In the rows, 128 means zero.
Named turns come first, each shown by rows before and after it. Which turns, in which order, take the first row of each pair that follows to the second? Write the first one first, as in the answered first pair.
turn boz:
[138 102 154 101 159 120 137 123 145 155 147 149 126 130 137 149  77 100
  76 129 123 115 155 178 139 102 128 143 151] => [137 121 145  94 155 117 143 127 123 168 157 138 120 134 140 150  88  85
  65 129 117 101 147 157 135 118 122 153 144]
[133  95 137 123 129 122 145 137 150 121 136 141 143 121 137 112 130 138
 144 108 134 145 120 136 127  96 143 135 147] => [125 136 112 116 113 118 144 132 102 133 148 123 136 135 137 114 141  92
 123 112 121 112 112 109 117 135 137 142 131]
[125 141  91 126 103 153 151 147  67  92 137 115 135 146 148 123 135  87
 107 139 137 123 137 114 146 195 152 114  96] => [143  70 131 139 134 155 159 154 145  77 117 147 147 127 144 123 113 163
 143 127 159 173 156 157 166 132 159 102 126]
[156  98 133 109 147 161 155 143 164 117 138 147 117 137 132 134 131 141
 138  98 117 139 136 120 132  85  96 162 146] => [137 146  95 115 115 165 128 119 101 113 138 130 112 156 136 135 139  70
 115 114 100 108 137 118 110 140 100 148 123]
turn denak:
[130 123 118 134 105 154 130 103  93 129 108 145 108 160 105  94 122  81
 119 144 126 110 156 134 141 128 177 120  70] => [148 138 130 108 122 138 168 141  95 156 129 127  94 154  98 108 134 104
 109 134 121 102 138  83 155 123 158 149  72]
[126 115 132 131 147 113 137 126 163 143 134 121 136  93 150 107 142 161
 133 105 152 167 133 161 164 129 150 144 141] => [112 137 106 146 124 125  99  99 132 131 124 115 139 108 150 111 139 116
 118 125 145 157 145 185 145 161 160 120 129]
[134 124 142 128 140 129 143 129 136 134 130 134 119 134 149 121 140 126
 137 116 131 121 120 103 138 127 126 155 137] => [128 112 144 144 129 136 126 111 139 116 119 143 130 135 154 111 133 117
 147 120 136 131 127 131 134 124 134 143 139]
[161 132 131 127 109 163  77 110 100 131 166 123 126 126 120 140 115  68
 104 173  95 141  90 151  93 152 158 124 135] => [183 136 147  98 135 143 122 152 118 159 188 110 112 113 117 150 124 104
 104 154  95 136  66  96 111 134 137 157 143]
turn lozeg:
[148 132 110 119 143 122 133 153 136 131 118 107 100 134 105 149 124 152
 121 145 119 113 123 119 142 125 122 118 125] => [146 113 116 131 145 128 125 143 154 119 111 120 111 129 112 141 117 160
 134 141 129 126 130 143 140 109 129 110 132]
[127 124 154 137 126 132 121 144 123 121 116 122 131 106 149 113 129 136
 131 130 134 139 106 104 143 106 125 117 142] => [125 124 152 139 121 134 120 140 118 120 117 126 132 110 152 109 129 129
 131 130 136 136 105 105 141 109 127 117 142]
[124 124  85 118 104 107 133  93 131  94 123 153 106 121 121 105 122 135
 175 136 123 112 129 177 107 135 116 131 147] => [121 146  76 112 102 103 134  95 111 104 131 141 101 126 122 108 128 119
 164 139 118  98 123 155 104 150 110 137 137]
[136 149 116 121 119 142 127 120 111 128 114 119 109 138 113 159 135 126
 109 131 118 111 135 118 125 148 125 114 117] => [144 136 122 119 129 140 131 126 130 131 112 121 111 133 104 167 128 147
 110 132 117 118 135 122 131 138 125 112 121]
Pairs:
Each pair is 2 to 3 turns apart.
[119 124 131  87 146  89 131 120 155 138  92 109 119 129 100 188 121 153
 102 135 135 121 145 131 125 117 102  98 116] => [103  95 131 113 131  99 118  91 162 111  80 135 137 127 119 156 115 139
 131 129 149 136 153 171 119 104 116  90 120] => denak lozeg
[160 131 136 174 106 149  91  99 143 124 124 122 105 139 119 163 102  98
  95 120 133 141 162 174 113 143 137  68  98] => [190 143 157 129 136 120 164 157 149 166 161 109  88 124 122 167 126 137
  94  89 131 126 123  83 141 125 106 130 104] => boz boz denak
[127  63 152 128 143 119  76  97 155 101  95 149 122  86 113 147 122 163
 156 141 126 169 153 207 143 113 130  72 110] => [108 113 118 132 113 123  53  77  93 104  99 127 115 107 115 147 131  93
 126 160 111 135 155 199 123 166 130  64  87] => boz boz
[118  80 147 149 122 131 133 101 138  99 120 180 153 103 178  73 119 120
 179 101 151 150 131 168 141  70 140 130 145] => [150 174 118  80 147 108 123 153  96 171 137  91  94 128 105 189 118 122
  70 142  97 107 122  82 134 127 105 119 119] => denak lozeg lozeg
[157 137 137 104 192 135 133 166 157 162 100 127  93 129  76 201  86 162
 102 134 114 141 123 117 154 104 120 150 138] => [139 122 125 134 172 155  85 126 155 130  74 139 107 137  78 194  69 136
 105 152 114 156 146 183 136 112 137 109 138] => boz lozeg lozeg
[123 155 101 116 107 129 135 124 118 145 143 121 142 115 132 113 150 116
 126 132 112 115 123 101 141 154 125 134 120] => [132 138 116 114 121 126 151 138 140 148 143 125 141 108 134 113 149 145
 133 122 118 126 119  93 154 133 121 144 128] => boz boz
[149 171 112 115 156  97 101 109 115 133 121 108 124 159 115 147  80 115
  92 135 125 138 136 168 131 143 164 104 114] => [166 154 134  96 182  86 138 139 144 149 134 109 117 148 115 148  86 158
 100 116 131 145 119 136 148 116 151 130 126] => lozeg lozeg boz
[135 154 108 107 176 164 144 117  97 134  96 130 144 127 129 182 137 130
 100 169 126 152 169  96 133 170 133 100 138] => [133 127 119 119 179 169 137 110 124 118  83 148 154 120 135 173 127 150
 116 167 134 173 179 126 133 149 140  89 145] => lozeg lozeg
[121  90 136 127 139 128  77  97 164  99  82 135 123 111  98 143  90 167
 101 153 127 150 157 189 125  99 142  70 139] => [107 141 102 129 111 131  61  82 103 105  89 115 118 131 102 144 100 103
  74 166 110 117 154 173 107 149 141  67 120] => boz boz
[128 127 105 125 145 140 108 116  94 141 132 115 127 138 114 128 120 121
 113 140 127 126 142 139 123 144 128 123 116] => [126  94 121 136 144 140 123 116 118 128 130 136 139 128 132 101 123 136
 142 123 141 143 139 149 134 119 129 134 131] => denak denak lozeg
[103 133 122 142 116 130 125 123 119 114 132 138 146 136 142  98 141  97
 152 125 131 118 126 125 115 131 135 137 127] => [116 146 125 121 131 121 144 147 121 135 143 120 135 133 130 115 146 109
 139 122 124 112 116  93 121 132 123 153 125] => boz boz lozeg
[122 156  96 130 110 135  85 117 107 132 110 119 114 138  94 162 116 104
  97 162 110 122 150 152 107 160 138  90 121] => [150 143 126  99 151 118 133 166 147 161 131 113  98 124  82 183 119 167
  97 145 110 132 130 100 133 128 118 120 134] => lozeg denak
[117 149 114 137 127 139 138 172 124 178 129  72 123 148  96 183 130 155
  87 121  89 123 103  85 122 182 141 118 146] => [117  91 131 167 132 153 114 150 175 143  99 104 147 141  98 173 108 193
 117 121 106 164 128 158 121 144 164  87 164] => lozeg denak
[168 104 141 130 187 111 104 159 157 136  98 120 138 137 145 155 119 155
 122  85 114 118 123 122 148 149  94 165 106] => [153 135 123 134 164 114 100 143 113 136 106 115 136 148 158 138 131 101
 116  89 109  95 114 110 137 182  93 172  93] => lozeg boz
[124  93 150 149 124 111 167 117 117 113 140 173 170 124 183  41 153 104
 167 106 151 121 110 109 116  94 130 166 161] => [111  97 135 169 107 126 129  88 105  95 121 174 177 131 181  45 141  78
 160 127 143 124 130 149  97 113 146 134 155] => lozeg boz
[138 103 119 143 108 145 120  96 136 104 106 145 148 128 123 104 123 151
 141 123 165 136 151 161 128 113 150 119 148] => [156 113 121 123 128 139 113 115 150 124 106 123 132 132  95 147 112 179
 114 135 155 142 153 149 127 111 143 106 150] => denak lozeg boz
[139 115 128  88 153 114 161 165 145 159 130  92 105 111 113 187 132 150
 133 101 114 122 119  99 135 116 121 134 145] => [117  82 124 133 131 139 111 115 159 112  96 122 131 113 125 167 112 132
 156 115 123 148 150 184 116 109 149  89 152] => lozeg boz boz
[113 105 129 155 120 130 145  99 145 103 120 151 145 115 160  77 126 126
 163 127 149 145 127 153 140 106 139 141 136] => [104 125 115 158 106 131 133  89 118 102 118 143 146 125 161  76 128  96
 154 136 142 131 128 155 131 130 141 134 127] => boz boz
[121 125 138 148 125 117 132 117 150 110 121 147 137 121 122 146 137 143
 144 136 129 138 136 162 135 125 143 103 134] => [116 143 125 148 113 119 122 108 125 110 122 139 136 127 124 147 139 118
 133 143 121 124 137 157 129 146 144 102 125] => boz boz
[143 140 126 113 138 115 159 157 131 149 144 113 114 121 122 137 135 139
 114 127 123 126 109 100 134 119 119 149 121] => [136 103 134 136 135 132 125 129 159 121 119 133 131 118 122 132 115 154
 132 135 133 153 136 162 129 100 138 118 130] => lozeg boz boz
[143 109 125 140 144 111 120 116 130 112 102 107 141 132 104 148 123 150
 114 172 118 136 183 175 121 121 134  95 149] => [162 123 134 112 162  97 152 149 132 137 120  92 126 126  96 162 133 170
 100 165 114 124 166 125 132 118 116 119 150] => denak denak
[103  83 136 170 114  97 148 119 159 116 131 143 139 117 128  97 138 130
 130 107 162 134 139 152 137 136 123 124 128] => [117 129 121 137 124  87 141 143 136 154 140 100 112 126  91 151 135 130
  76 127 136 110 134 109 133 166 109 116 115] => denak lozeg lozeg
[138  85 156 124 154 104 142 118 136 143  98 129 153  96 139 124 157 161
 152 141 123 175 129 138 116 111 165 186 116] => [125 110 141 130 134 106 149 107 100 144 107 127 158 104 156 100 172 116
 157 136 122 156 119 126 109 132 163 202 105] => lozeg boz denak
[154 150 148 106 117 103 158 149  88 160 123 101 115 144  91 124 146 125
  81  83 136 105  87  68 106 165 111 170 113] => [128 150 127 140  84 120 131 107  60 133 114 117 134 153 115  93 147  75
  98  86 140 106  99 107  89 185 130 149 102] => denak boz
[ 76 156  92 125 118 128 105  85  81  93 159 155 174 130 132  99 105 113
  90 141 151 102 130 127 153 125 155 104 129] => [ 95 128 123 113 143 121 153 117 119 101 170 170 177 112 141  83 114 164
 116 114 167 116 111 103 178  86 145 136 147] => denak denak lozeg
[135 116 134 116 143 131 122 126 152 117 126 130 122 124 114 130 117 154
 127 120 125 138 132 117 128 119 132 130 137] => [130 138 125 112 129 127 135 124 122 123 139 126 121 129 129 116 129 127
 124 116 123 121 120  91 129 135 129 150 126] => lozeg boz
[125 175 119 138 140 137  97  78 108 108  91 145 144 136  90 158 137 116
  94 166  94 134 148 152 124 160 154  66 115] => [154 131 166 116 183 118 162 127 170 127 110 162 142 109  94 151 146 199
 123 128 118 158 125 113 159  99 135 110 138] => denak denak
